In the rows, zero is written as 128.
Rotation paths and how fast each direction turns (degrees each step):
Each turn is a multiple of 5 degrees from 10 to 175, or 0.
Each row of a path follows its step; steps can be skipped.
path 1
step 3: [132 122 128 129 121 126 129 132 120 132 117 128 137 121 127 127 124 132
 125 129 128 138 137 127 130 130 122 126 130 130 122 133 129 122 123 122
 122 123 134 137 120 125]
step 5: [133 130 124 136 117 132 129 135 133 130 121 127 136 122 126 129 129 131
 127 117 126 132 135 123 121 127 138 127 127 123 131 133 126 124 133 132
 131 116 126 129 129 127]
step 6: [127 121 122 128 128 133 132 118 126 137 124 127 125 135 123 125 124 128
 135 130 126 129 127 132 119 121 131 128 138 132 118 120 129 131 123 129
 122 131 134 130 135 133]
step 7: [138 125 132 128 138 124 124 129 125 125 123 136 132 125 127 128 127 133
 123 118 128 128 134 124 127 131 137 135 124 115 125 129 134 133 127 131
 126 125 125 126 119 129]
step 10: [126 121 127 128 129 132 128 127 125 128 127 126 124 128 132 126 139 131
 137 138 126 132 126 128 124 120 129 128 135 112 135 129 123 132 125 132
 137 130 122 129 127 134]
step 12: [133 126 128 132 135 134 124 127 121 120 125 123 130 121 125 129 129 132
 124 141 132 129 122 120 135 125 127 123 130 126 137 118 126 135 125 130
 123 131 124 133 135 131]
step 15: [138 135 125 134 134 123 124 127 133 131 123 125 121 133 132 123 125 131
 129 132 125 134 125 135 130 133 123 128 123 130 127 126 131 134 127 143
 135 122 131 126 127 121]
step 21: [130 129 132 123 122 129 136 135 131 134 123 115 127 128 132 135 126 127
 132 127 133 125 131 126 134 126 127 125 124 139 119 127 124 127 120 126
 123 121 123 136 128 123]
step 23: [130 131 136 124 119 132 128 132 135 130 128 125 127 131 135 128 144 126
 129 125 133 132 136 128 123 127 135 125 120 127 126 133 124 134 122 132
 131 126 124 121 123 120]
step 24: [132 129 118 135 126 128 133 120 133 130 135 134 137 133 131 125 122 129
 130 134 130 121 124 126 123 122 123 128 130 132 122 131 129 129 131 118
 122 127 137 129 131 118]
Directions:
[129 126 128 127 128 129 128 128 127 128 129 126 125 128 129 130 131 129
 131 126 127 128 128 132 125 129 127 128 128 125 126 127 131 124 127 128
 129 127 129 128 130 131]
90
[126 131 128 128 130 125 125 128 127 127 128 126 125 126 128 127 128 128
 128 130 127 128 126 129 130 131 126 126 128 130 129 127 126 125 131 129
 130 129 128 127 128 129]
20
[130 130 128 129 129 125 129 126 132 128 126 129 127 126 128 129 129 129
 129 126 130 126 128 128 124 129 129 126 129 130 127 124 127 129 127 129
 127 127 128 126 126 129]
45
[131 132 130 127 128 126 131 130 126 130 128 128 130 128 127 129 126 127
 129 126 127 127 131 129 127 129 127 126 125 126 127 129 129 127 130 132
 128 129 129 130 126 127]
175
[129 129 131 132 127 125 128 129 128 131 130 126 127 125 126 126 129 127
 127 129 127 128 126 130 128 128 128 131 127 125 130 129 127 130 126 128
 125 126 127 127 128 129]
140
path 2
step 1: [131 127 141 131 136 125 122 128 127 129 130 134 131 129 129 124 140 137
 133 126 119 125 140 116 133 123 132 120 127 130 127 130 134 125 134 132
 132 131 125 137 124 125]
step 7: [131 133 126 122 131 134 131 122 130 124 123 129 119 129 122 127 133 133
 135 125 120 113 120 124 126 127 116 130 127 124 132 121 124 123 137 132
 128 123 139 123 126 122]
step 9: [130 116 120 123 127 126 127 129 135 121 127 134 141 133 123 129 128 124
 133 127 137 134 122 125 130 127 129 125 116 119 133 127 124 120 125 127
 131 122 116 131 128 126]
step 10: [124 126 131 123 127 133 130 123 134 138 126 122 134 122 134 134 138 119
 125 133 130 134 134 117 131 123 136 132 118 125 132 128 130 120 129 134
 135 126 133 130 137 133]
step 11: [130 118 140 124 123 131 123 129 128 132 133 117 136 124 132 123 122 129
 134 128 132 129 132 130 125 124 129 128 129 123 134 134 139 134 127 128
 123 124 142 129 122 135]
step 13: [129 138 129 130 125 127 123 134 131 123 129 128 126 133 140 132 124 121
 131 134 125 121 133 122 126 138 129 137 128 135 123 132 129 131 135 123
 121 126 126 136 125 112]
step 15: [130 134 123 126 136 120 142 127 135 127 132 125 127 118 127 133 126 124
 119 135 134 134 124 136 131 124 126 123 127 134 135 121 135 132 132 123
 135 124 123 122 126 125]
step 17: [115 123 130 129 133 125 129 120 125 131 121 117 123 128 122 127 140 129
 136 130 129 131 122 127 123 131 126 125 122 131 117 134 136 120 128 128
 130 137 132 135 126 132]
step 18: [129 124 127 125 119 121 129 140 131 134 117 123 131 120 131 126 125 132
 139 125 123 127 119 127 123 130 120 124 119 126 129 125 130 125 130 137
 114 128 126 129 122 129]
step 24: [120 133 122 137 130 112 131 132 126 127 130 123 115 127 127 127 128 131
 123 128 124 126 127 125 130 138 127 125 127 137 119 124 125 134 119 134
 132 131 125 131 131 120]
Directions:
[127 128 128 129 128 128 127 127 131 130 129 130 129 126 128 129 126 126
 126 126 132 127 128 131 128 128 130 129 127 129 130 126 126 123 126 125
 129 128 128 128 128 127]
65
[131 129 129 130 128 131 129 124 126 127 129 128 127 129 131 128 129 127
 129 125 129 129 128 127 128 128 127 127 129 128 128 130 130 126 127 126
 125 131 132 128 130 127]
120
[128 131 128 126 130 128 129 127 127 127 127 126 132 129 128 129 129 126
 127 127 132 132 126 128 128 128 128 130 127 126 128 129 127 131 127 128
 130 130 128 127 128 132]
60
[126 128 131 128 126 125 130 128 129 126 126 130 125 128 129 125 129 126
 127 128 130 129 127 130 123 128 128 129 126 130 128 129 130 129 128 128
 126 127 127 128 130 129]
10
path 3
step 2: [122 125 130 127 123 133 125 136 118 128 132 140 134 126 129 121 129 124
 132 142 128 126 127 128 129 123 135 121 132 123 131 129 124 137 121 135
 124 130 132 136 130 127]
step 4: [125 129 124 128 127 128 130 139 119 119 128 131 129 126 121 128 120 127
 134 130 136 126 128 124 128 125 131 124 125 137 129 143 135 124 129 130
 135 135 135 136 132 131]
step 8: [123 130 129 135 133 133 127 124 124 137 124 134 121 131 125 138 132 131
 138 131 132 133 118 129 131 125 133 128 126 129 141 128 128 127 126 134
 125 132 129 125 125 139]
step 10: [116 133 123 124 119 125 129 131 125 135 119 129 123 135 123 137 130 126
 127 126 135 135 129 130 129 124 134 130 132 137 133 119 130 127 121 129
 135 131 122 134 129 124]
step 12: [122 132 133 121 122 131 135 122 122 136 120 126 128 123 123 123 134 121
 123 130 125 122 127 141 128 123 129 127 129 134 133 127 128 116 129 122
 128 133 127 129 135 131]
step 18: [133 128 124 129 128 129 133 125 129 126 121 132 141 134 129 125 128 126
 131 139 116 130 131 133 123 132 137 131 121 125 138 130 133 125 129 130
 136 130 131 139 125 126]
step 19: [132 131 126 137 125 133 122 131 119 117 126 136 127 131 126 139 128 134
 130 139 129 121 120 118 124 125 131 132 131 129 130 126 130 138 128 127
 125 128 129 125 136 126]
step 20: [133 127 119 127 122 130 121 119 117 127 120 135 134 133 121 122 130 124
 128 129 132 133 127 126 134 136 123 132 123 128 124 127 130 124 130 129
 135 129 140 129 120 134]
step 22: [129 136 124 127 122 131 138 120 125 130 131 134 136 128 120 133 132 132
 127 129 128 130 133 121 132 120 129 130 125 129 120 126 134 125 128 139
 119 122 130 132 120 136]
step 25: [123 131 130 137 123 125 124 138 127 135 128 136 119 121 126 130 132 126
 127 122 137 132 123 129 125 123 128 128 120 133 122 133 133 139 128 135
 132 135 131 130 129 135]
Directions:
[127 126 127 128 129 126 128 130 127 128 125 127 130 127 129 130 126 126
 131 127 126 127 127 127 131 126 126 128 127 130 126 129 129 130 127 134
 127 128 129 127 127 130]
20
[128 128 130 129 129 128 126 128 129 133 130 130 130 129 129 128 128 130
 131 130 127 130 127 130 129 128 127 130 128 133 128 128 128 131 128 127
 130 126 128 130 129 126]
45
[128 125 127 130 125 128 130 130 128 129 129 127 127 127 126 126 129 129
 130 129 132 130 127 124 128 128 126 129 129 127 130 126 128 127 127 131
 129 125 129 126 129 127]
120
[125 126 126 131 129 127 130 124 130 127 126 129 128 129 128 127 130 126
 128 129 129 127 129 128 127 129 126 126 125 131 127 126 129 127 130 128
 127 128 127 128 125 125]
170
[129 128 129 129 129 129 130 126 127 128 130 126 129 128 129 129 129 129
 128 127 130 127 132 129 128 125 126 130 126 129 133 133 127 128 127 128
 127 129 128 129 127 129]
80
path 4
step 6: [127 135 129 129 123 130 129 132 126 130 124 133 125 118 120 121 132 124
 129 134 134 121 130 133 138 122 116 121 127 137 131 124 132 125 134 131
 127 128 114 128 128 132]
step 7: [126 130 135 127 135 131 135 133 127 131 132 130 117 130 125 121 131 136
 133 126 128 132 127 116 132 132 128 130 128 135 121 119 136 134 136 126
 127 138 138 125 121 133]
step 11: [130 134 131 133 125 127 116 128 137 134 136 135 127 127 132 134 134 135
 130 129 133 140 136 131 123 122 132 133 129 132 133 131 125 128 124 131
 138 116 130 129 128 121]
step 16: [134 128 128 133 132 121 133 140 125 125 126 124 126 116 134 133 126 136
 129 131 125 123 124 129 125 127 132 124 120 132 122 126 131 123 129 118
 132 137 121 141 126 128]
step 17: [129 131 129 117 128 132 132 136 134 136 136 126 120 126 127 124 123 129
 125 123 124 121 131 133 119 121 124 120 126 128 136 118 130 133 126 121
 125 126 128 122 125 116]
step 18: [121 130 130 126 127 131 142 137 128 128 123 127 132 132 125 127 119 130
 132 129 124 138 129 130 131 122 124 135 129 130 129 142 116 134 128 123
 127 129 128 123 116 129]
step 20: [123 141 116 127 124 130 121 119 127 126 136 124 124 128 133 127 125 120
 134 133 131 117 128 127 127 131 133 123 126 122 124 138 121 125 131 127
 136 120 133 122 127 130]
step 23: [129 126 136 129 128 129 134 118 127 128 132 131 123 123 134 128 138 125
 124 129 134 124 128 129 135 127 120 124 122 128 125 121 121 135 139 140
 126 134 131 132 119 119]
step 27: [118 133 138 130 133 118 130 131 144 134 129 129 132 129 130 128 125 135
 134 128 126 128 125 115 121 127 133 123 129 137 126 132 131 122 126 126
 124 124 133 126 130 124]
step 28: [126 129 122 131 131 125 133 124 125 129 127 130 127 130 126 130 136 120
 122 131 115 139 132 138 114 126 135 128 135 132 124 129 130 128 120 126
 127 119 129 127 121 121]
Directions:
[129 125 130 131 130 130 129 127 128 128 124 127 131 129 127 128 128 126
 128 127 129 132 129 132 127 127 127 128 129 129 128 129 128 127 127 125
 130 126 126 126 129 129]
110
[127 129 127 129 127 126 128 129 129 129 127 127 127 123 128 126 130 133
 127 125 127 129 128 127 126 127 127 127 127 129 129 128 130 126 130 128
 131 127 126 126 129 128]
70
[127 128 128 126 130 129 132 129 129 129 128 130 127 127 126 130 126 130
 130 128 128 127 127 131 127 130 125 127 127 130 127 129 131 128 127 126
 128 132 128 128 129 127]
40
[130 129 129 128 127 130 126 130 129 127 126 130 130 126 130 128 127 126
 130 129 127 125 130 129 128 126 130 129 126 126 127 129 131 127 127 129
 132 129 130 127 131 129]
70
[128 127 129 124 128 128 129 129 130 129 125 126 129 129 128 126 128 129
 127 128 128 128 129 126 129 127 129 129 129 132 125 131 126 127 130 129
 125 131 129 128 130 131]
125
[132 128 126 127 127 125 129 127 129 129 127 126 130 129 128 126 128 128
 131 130 127 128 127 129 129 127 127 128 130 127 134 129 130 129 129 128
 127 130 128 127 128 128]
90
